In the data rows, the value 128 means zero.
Some points, one per row:
[146 151 121 135 137 159 116 109 100 145 162 162 155 171 112 142 157 137
 128 134 105 158  91 213]
[136 113 152 124 167 121 159 106  84 119 146 141 197 145 153 124 136 111
 121 144 122 144 122 171]
[180 130 151 176 139 119 129  93  89 117 127 120 149 133 131 160 139 107
 130 179 130 155 135 123]
[179 156 156 152 104 100 137 143 155 134 111 127 128  92 152  76  80 144
  90 139 130  38  99  46]
[175 146 136 142 100 130  98  98 172 136 100 142 132 106 152 175 122  97
 128 123 158 172 133 126]
[182 137 176 159 114 107 124  65 142 111 115 125 120 136 164 124 124  94
 150 145 100 138 160 107]
[165  81 121 171 192 133 141 101 108 145 133 148 170 164 120 150 151 115
 122 139 109 164 102 177]
[166 138 100 122 121 137 114 132 179 113  93 101 145 114 116 116 161 108
 164 134 177 204 167 154]
[126 157 155 100 128 124 108 160 164 142  85 104 109  63 151  94  67 115
 106 132 118  75  65  91]
[108 129 168 102  95  99 115 147 163 129 102  92  94 129 125 144 106 115
 120 113 137  92 156 124]
[137 122 134 162 174 127 138 156 104 124 135 190 155 110 139 141 137 146
 151 151  97 127 122 164]
[192 136 132 149 133 101 126 108 124 159 158 122 149 114 166 141 163 120
 181 151 122 130 117 121]
[151 145 139 161 133 156 126  83  90 169 158 152 164 146 137 173 159 115
  95 151 137 153 162 178]
[131 129 199 122 115 128 147 110 141 146 134 114 143 123 159 143 163 105
 151 148 133 137 125 108]
[144 118 142 164 158  94 136 103  99 123 118 142 146 115 123 134 162 125
 144 102 125 136 100 160]
[191 141 148 153 127 109 143  58 155 159 137 134 149 126 152 117 127 102
 139 157 107 109  91 102]
[ 42  67 118  62  83 149  95 174 123  90 115 108  51  84 107 102 121 142
 144  98 160 113 208  97]
[113 125 120 102  95 139  72 162 175 128  94  91  97 112 135 135 132 103
 126 112 156 137 198 105]
[150 144  95  84 136  90 127 116 125  94  96 152 117 120 152 119  93  99
 130 136 153 121 129  91]
[197 149 144 138 100 136 134 109 148 130 146 152 139 137 119 124 116  94
 125 152 162 115  97 123]
[ 94 102 114 158 131 161 103 150 116 102 127 131 138 133 141 140 132 132
 137  98 121 137 117 149]
[133 112 126 126 115 112 128  86 152 116 122 152 166 141 142 138 122  94
 117 148 160 145 141 153]
16 more points follow, each with its number after it:
[124  47  91 111 144 127 119 173 128  95  85 131 140 120 122 136 127 135
 144 103  95  67 124  72] 0
[ 98 109 135  89  85  95 106 163 142 112 152 100  70 119 112  99  85 123
 129 109 175  84 184  45] 1
[155 109 101 157  96 154 107  88 119 116 135 140 175 145 144 135 142 127
 132 131 113 189 153 187] 2
[141 115 129 151 116 130 148 130 125 141 157 136 149 115 136 133 136 155
 148 158 119 152 139 129] 3
[123 113 101  98 110 151 129 106  95 118 114 107 116 119 131 132 126 120
 144 132 165 127 169 146] 4
[106 165 126 162 129 140 131 131 130 160 157  92 166 105 146 134 171 158
 145 138 112 164 148 146] 5
[130 124 149 134 136 167 133 140 131 173 127 103 123 136 118 111 160 116
 117 131 124 105 151 116] 6
[ 88 142 124  83  74 130 119 184 161 109 147  81  56 141  87 125 108 102
 159  95 164  95 144  33] 7
[161 177 144 114 127 124 122 128 145 150 139 140 113 122 161 135  89  90
 113 138  91 105 121 115] 8
[114 147 118  83  90 153 137 140 149 120 122 146  91  90 104 130 111 152
 159 122 155 129 145  80] 9
[ 91 136 123 133 142 107 146 140 138 127 149 133 129 126 140 132 132 108
 160 136 116 120  68 110] 10
[166 148  99 183 197  97 152 104 149 172 123 146 208 145 140 131 141 144
 110 152 135 143 133 171] 11
[139 153 101 141 122 159 100  79 162 162 119 133 158 128 137 132 164 141
 113 113 110 190 171 198] 12
[183 159 122 106 109 115  88 108 127 113 124 116 118 110 143 152 124  82
 163 130 120 180 139 129] 13
[172 138 147 163 109 104 128  82 129 164 149 127 138 114 117 143 156 121
 145 145 136 148  70  70] 14
[126 153 155 111 116 121 112 182 144 118 120 140  54 144 114 115  68 119
 117  94 128 101 130 110] 15
Which of these numbered points is nearest to each point below, looking only along the 7 directions in which the first points spread most? Its number follows each.
[125 155 108 161 162  91 137 106 111 172 151 134 183 159 135 116 166 142
 115 138 128 152  91 174] > 11
[130 122 131 119 139 142 116 121 171 132  96 149 127 132  78 130 153 114
 108 133 126 160 124 180] > 12
[117 127 124  83 126 128  90 156 161 100 142  93  80  90 117 134 119 127
 129 113 136 131 138 101] > 9
[ 84 122 140  80  76 160  96 180 173  58  79  95  86  74 109 121  80 112
 116 106 127 119 169  98] > 7
[161 126 115 121 146 138 135  89 113  97 127 132 126 135 129 156 129 152
 111 113 125  85 136 140] > 3
[134 109 125  99  92 122 114 150 147 111 109 105 111 105 130 140 123 126
 139 146 120 113 142 123] > 9
[140 164 113 157 194 120 159  94  98 166 136 158 147 174 120 132 153 120
  96 107  93 149  77 171] > 11
[123  81 115  75 102 169 108 139 134  72 140 125 121 142 116 134 136 141
 154 128 159 102 130 144] > 4
[124 114 125  97 132 111 116 128 149  88 134 154 125 114  84 133 112 132
  96 137 145 124 168 128] > 4
[171 128 179 111  91 158 102 129 140 120 132 114 130  99 150 130 113 107
 157 124 146 119 156  87] > 6
[151 130 124 142 131 140 113  50 105  98 127 132 137 159 135 144 176 121
 123 142 132 182 142 180] > 2
[105 127 107  91  99 163  86 149 139  80  75 122 112 123 105 155 139  89
 150 129 121 150 176 121] > 4
[152 141 152 130 121 121  94  92 146 130 147 128 114 129 155 136 132 106
 120 117 140 112 111  78] > 8
[166 168 156 156 123  52 151 160 135 161 131 133 111 112 134  91  96 128
  89 132 134  24  94  53] > 8
[198 141 171 174 103 138 132  76 100 182 123 115 150  78 148 140 143 123
 118 170 156 175 139 108] > 14
[154 105 138 117 135 122 144 119 124 119  88 126 100 118 128 110  82 123
  91 152 108  99 123 108] > 8
[181 144 149 151 100 167 112 126 115 116 113 121 144 116 116 175 144  61
 180 153 171 187 134 125] > 13
[ 62  74 118 130 152 111 157 174  87 141 156 143 108 129  82  98  97 169
 136 105  98  84 115 101] > 0
[155 126 149 145 135 158 115 101 143 129 130 149 143 142 142 145 132  96
 127 128 153 158 107  96] > 13
[158 144 127 172 169 118 161  93 110 201 154 153 151 169 108 145 141 151
 132 140 109 150  93 161] > 11
[196 164 184 107 137 100 119 108 137 133 151 122 122 117 158 126 126 101
 119 147 131 157 104  98] > 14
[179 136 162 110 116 129 116 146 131 127  96 121 124  97 142 161 117  85
 124 159 108 138 167 153] > 13
[174 152 162 161 157 126  89  75 158 123 136 149 174 102 141 131 130  92
  94 144 121 169 156 141] > 13
